One vector is turned by the same rotation once a step. Each row is the vector after some number of steps, and that number follows the row.
The counts run from 0 to 534.
[ -6 -19  26 -39 -34  63 -15  32  13 -25  12   1   7 -19 -11 -12 -25 -20
  28  12 -13 -16 -20 -13   0 -16  -6  -8  -2 -30   2   2  13 -19   0  39
  22  -5  20  35 -39 -13  -4  28  -2  -5   4 -12  -9  39 -21  42]
463
[ 12  -5 -37 -40  -9  44 -31  30   3 -24 -19 -19   0  -2  -9   4 -16  41
   4  14 -29   7 -44 -10  -2 -16 -32 -14 -34   1   0   9 -24   7   7  45
  37  20 -16  37 -32   7  19  14   8   4   7 -18  10  -3  23  18]
467
[-28  17  -9  -5   7  29  18 -13  21  -2 -14 -32   4  22 -12  27  40  46
  -1  -1   4  30  -1 -10 -29 -17  -1  56   1  32  18 -17  14 -17 -22  -8
 -12  20   4  11  36  10   5 -37   9 -15  11 -18 -30 -33  23  16]
267
[ -8  43  53  25  60   3 -33  12 -25   1  30  23  18   6   9 -19  45 -17
  -9  -4  -1  -4  26 -11 -10 -10  42  -4 -18  13   2 -31   4   0 -29 -30
   6  -9  21  -9  12  32  16  16   8   1   4 -24 -28  -9   2  -7]
28
[-25  26  -4  -4   6   5   9  -9 -15 -31 -10   4 -13  -7 -21  -9  25   0
  39  19  11   2  40  25   3   9   8  54  14  -3 -19 -13  50  12 -35   9
  -7  -6   2   0 -23   5   1  -1  12  -9 -14 -64 -34 -11 -22   8]
329
[ -4  11   4 -34 -29  71 -22  17  13 -18  -9 -21   7   7 -40 -13  -5  11
  27  17 -13  -7  10  -8 -32   0 -19   3  13   8  13  -3   7 -13  -3  27
   5   2  20  33 -30  -3   2  27  38 -10   7 -21 -10  -2 -20  49]
1
[ 12  -3   5 -21 -17  43  -2  42 -11 -15   3  -8  23 -29 -13  -7  -5 -21
   6  15  28  24 -27  17  19  51  20  22 -15 -42  21  22  25  -1   7  38
  12   8   1  27   2 -20  21   7  -1  -6 -24 -15 -32  18 -21  22]
285
[-16  38 -18  24  34   5  12  41  11  21 -15  -3   6  20 -11   5  55   2
  20 -26  12  11   0 -15 -22  12  22  35 -24   8  12 -23  13 -20 -19 -21
  33  10   9   9  33  13   4  -9  12 -24  20   2 -52 -18  -9  13]
485
[-12   1  13  -8 -12  24  -1  48  10   8  24   8  33  -2  38 -32 -15   7
  10  -2   3  17 -21 -41   4  37  21   8  -3 -28  -4 -25   2  -6  -9   3
  56  13  -4  -8  -3 -28 -30  -2 -14  -9  20  46 -28  36 -31  29]
526
[-12   0 -37 -14   6  36  -8  13  11   3  -1 -23   7  16  27  15  21  63
  -3  -1  -5   0 -29 -41   3 -35 -22   1 -36  27  14 -12  -7  14   7  13
  22  14 -12 -14   0  28  11 -26   8  -8  21 -11  13   3  65   5]
137
[-25 -20  25 -22  -7  48  -1 -21  -2 -22  29 -40  21  -2  19  23  10   8
   3  21  -8   6  -3  -6  20 -46 -35  10   5  30  15  10  20  15  -2  17
 -31  16  -4   0  14  24  14   5  20   5  -6 -34  -6  25  59  11]
381
[ -2  11  33  -4  -7  32  24 -27  55   1   0  -6 -15  22   3  25  19  12
 -38  18  16   2   5  10  -4  -1  33   9  39  22  24 -20  43 -52 -18 -11
 -48   0  -3 -13 -17   0 -40 -10  -3 -10  11  17  -8  22   6   5]
390
[-10   8  57 -21 -17  35  -2   2   0 -22  16 -15 -10 -11 -43  12   3 -10
   5  18  -5   2 -12  24  -4 -32   4  16   9  -1  10  11   7 -36  -7  -6
 -31   6  31  45  -5  15  20  37  32  -7 -24 -42 -28  10 -22  26]
334
[ -6   8  41  -6 -28  43 -15  36   3   1  18   8  20  -4  -4 -22  -8  34
 -11  17  11  26 -39 -14 -11  -8  44  20  22 -33  16  -8  -8 -46 -20 -15
  14  -1  45  32   7 -10  14 -11 -10 -26  -8  -5  -8 -14 -51  23]
399
[ 29   2 -12 -35   4  43 -16   5 -30 -40   3 -23  -5 -10   2  -6 -19  11
 -23  40  -8   4  -3 -18  15  17 -11  -2 -22   2  40  -3  10  23  17  27
  14  16   6 -10 -40  23  -2  22  57  15  -5 -29 -13  31   7  19]
291
[ 12   5  -1 -18  24  17 -23 -11  23  -8   4  12  -6  -2  47  17   8  42
 -50   7 -12 -13 -31 -29  19 -21  18 -35 -15   8   5 -24 -13   7   0  25
  14  -6 -11 -37 -50  17 -10 -12 -24  11  19   2  24  17  45 -19]
473
[ 20  34  20   3   0  50 -27  29  45  27 -10  15   7   9   6 -11  10  22
 -49   4  -6   9 -25  10 -16  15  54 -32  15 -17   3 -15 -14 -41 -10   1
   3  -8   4  12 -34  -7 -10  -2 -27  -4  15  39  19  -4 -12  -1]
520
[-34   7  29   5  12  14   2  10  40  17  13   6  16   8  22  17  40  10
   2 -18 -15  17 -25  33  12 -43   5 -20   1   0 -47   5 -14 -30 -20   8
 -15   6 -30  27   9   3  15  -4 -63 -10  24  29  15   1  39  -7]
432
[  6  16  49   2  44  32  -9   8  15 -19  -5   6  10  32 -23  10  25   4
   2   9 -16  -3  -7   9  -5 -60  -3 -10  12  39   4 -21  10 -44 -37  12
 -14   3   5  37  -5  24  18   0 -33  -9  16   3  11 -24  23 -10]
93
[-22  24 -28  -7  26 -12   0  22  10   5  -6  23  -9  -8   8  26  40  24
 -13 -25  15   7 -29 -33 -14  -9  47  37 -43 -30   3 -31   7 -16 -16  -5
  36  -8   6  -9   8   0  26 -41 -20 -12  20 -29 -36 -12  11  -7]
21
[-15   9  36 -19 -10  25   7   2   0 -22   3 -25  -6  -5 -49  18  11 -17
  14  15  -6  13   0  27  -8 -20 -12  29   0   2  11  14  23 -28  -4   7
 -25  13  23  43   9   0  10  38  44  -5 -16 -39 -44   8 -19  41]
333
[ 19  -2  13  -7 -15  35  -5   1  -8 -18   1 -23  18  21  27 -29 -25  70
 -35  56  -8  42 -31 -26  18   5  -3  18  23  17  30 -17  -5  -5  -8   7
   5  27  -4  -6  -8   4 -17 -27   9   4   5  17   9  -4   2  -1]
226
[-10   2  16 -35 -11  23 -13 -10  28 -14   9 -14  -6  13  -7  11  -3  30
 -20  10 -29   6 -10 -42 -48 -23   1   9   4  23  23 -39 -17 -33  -8   9
  16  23  21  18 -24  -9 -23  -1  35   1  29  18 -26   7 -16  43]
179
[-23  10  27  26  16  25  -6  17 -13  22  42  -7  43  -6  55   2  40  17
 -18   2  22  24 -24   0  37  -2  38   3 -16 -12  -5   7   8  13  -5 -27
 -11  -2  -2 -26  36  20  25 -13 -19  -1   0  -9  -1  11  46 -18]
318
[-14  -4  17  -8 -12  27  -9  54   7   3  33  22  36 -18  37 -37  -5  -2
   7  -4  16  18 -25 -44  10  27  27  11  -8 -41   3 -26  10  -2  -9   8
  48  -2  12 -14   5 -26 -12  -9 -23  -7  16  20 -21  31 -18  25]
527
[-11  26  12  14  43 -27   5 -22  23   6  13   6 -13   3  46  30  42  31
 -52   3 -11  12 -20 -13   9 -30  39  -2 -15  17 -11 -26  -7 -13 -15  -8
 -12  11 -17 -29  -7  22  -4 -21 -23   6  25   6  -9   7  43 -20]
142
[ -4  39  37  14  45  -9  -2 -22 -20 -11   4  -6 -27   5   1  15  38 -11
 -13  15 -15 -10   9  37  24 -42  14  -9  -9  23 -18   6  13  -7 -17 -14
 -34  -3  -3  -7 -22  46  10  38  16   6 -10 -51 -12  13  16 -16]
207
[  5  -4   7 -18 -38  77  19  32  33  -1 -14 -28  14  26 -24   1   4  37
  33  12  16   3 -22  10  11  -5 -24  22  22  15  16   6  30 -43 -16  14
 -11  11  -4  40   0  -3 -11  -5 -15 -28  -7  12   9   5   6  20]
219
[-27  -5 -11 -10   1  12  14 -21  26 -14  -9   7 -14  15  10  20  31  50
  18  -1   8  -8   3 -18   3 -46  -9  55   9  13  -2 -35  44 -19 -35   7
  -2 -12  -5  -9 -13  11  -1 -42 -24 -19   8 -40  -3 -10  37  -2]
264
[-20  40 -18  25  17 -14  23  50 -11   9  -2   2  -8   1   8 -18  34 -16
  57 -12 -10  -4 -14  30  37  -2   0  -3 -23 -12 -37  21  15  -4  -8  -5
  35  12 -32  11  -1  26  -7  46  -4 -20   4 -18 -28  41 -17   3]
370
[-20   1  -8 -10   2  18 -24  58 -12  -1  18  26  26 -24  26 -25   7  14
  12  -4  12  17 -26 -37   9  17  28  17 -24 -55 -10 -29  -4  16 -15  19
  63 -15  18  -4  -4 -15  23 -23 -33  -4   5 -19 -19  -1  -8   8]
529
[-21  13  15  -4  10  17  14  -8  21   4  -1 -30   2  20 -19  39  39  34
 -13   5   7  33 -11  -7 -24 -24  13  49   0  30  19 -17   3 -35 -15 -19
 -30  24   9  16  41  15  11 -26  15 -14   7  -3 -36 -30  19  14]
268
[-21  37 -23   4 -25  17   2   3  21  29  12 -16  -3 -19  34   6  26  29
 -32   8   2  11  -8  -4  -8  52  61  13  -6 -34   3   0   1   3  16 -30
   5   5  -1 -31  -9  -7 -23  -2  40  -3   3   4 -31  28 -31  21]
235
[ -3   0  49 -12  -9  53 -13  -3 -22 -23  25 -30  40 -11  20 -26 -13 -10
   3  44  -5  25   8  16  34  15  -7  -6  16   8  11  22  16  26   5  20
 -30  22  -8   0  -7  10  -3  31  16  19 -20 -11   0  28  17  14]
163
[-26  40 -38  22  22  11  12  39  16  29 -12   0   0  19  -3  -3  57  30
  31 -30  14   0  -2 -21 -20  11  19  42 -28   1   3 -23  17 -15 -21 -22
  33   8   1  -7  18  18   0 -13   9 -29  23  -8 -34 -10  -5  13]
484
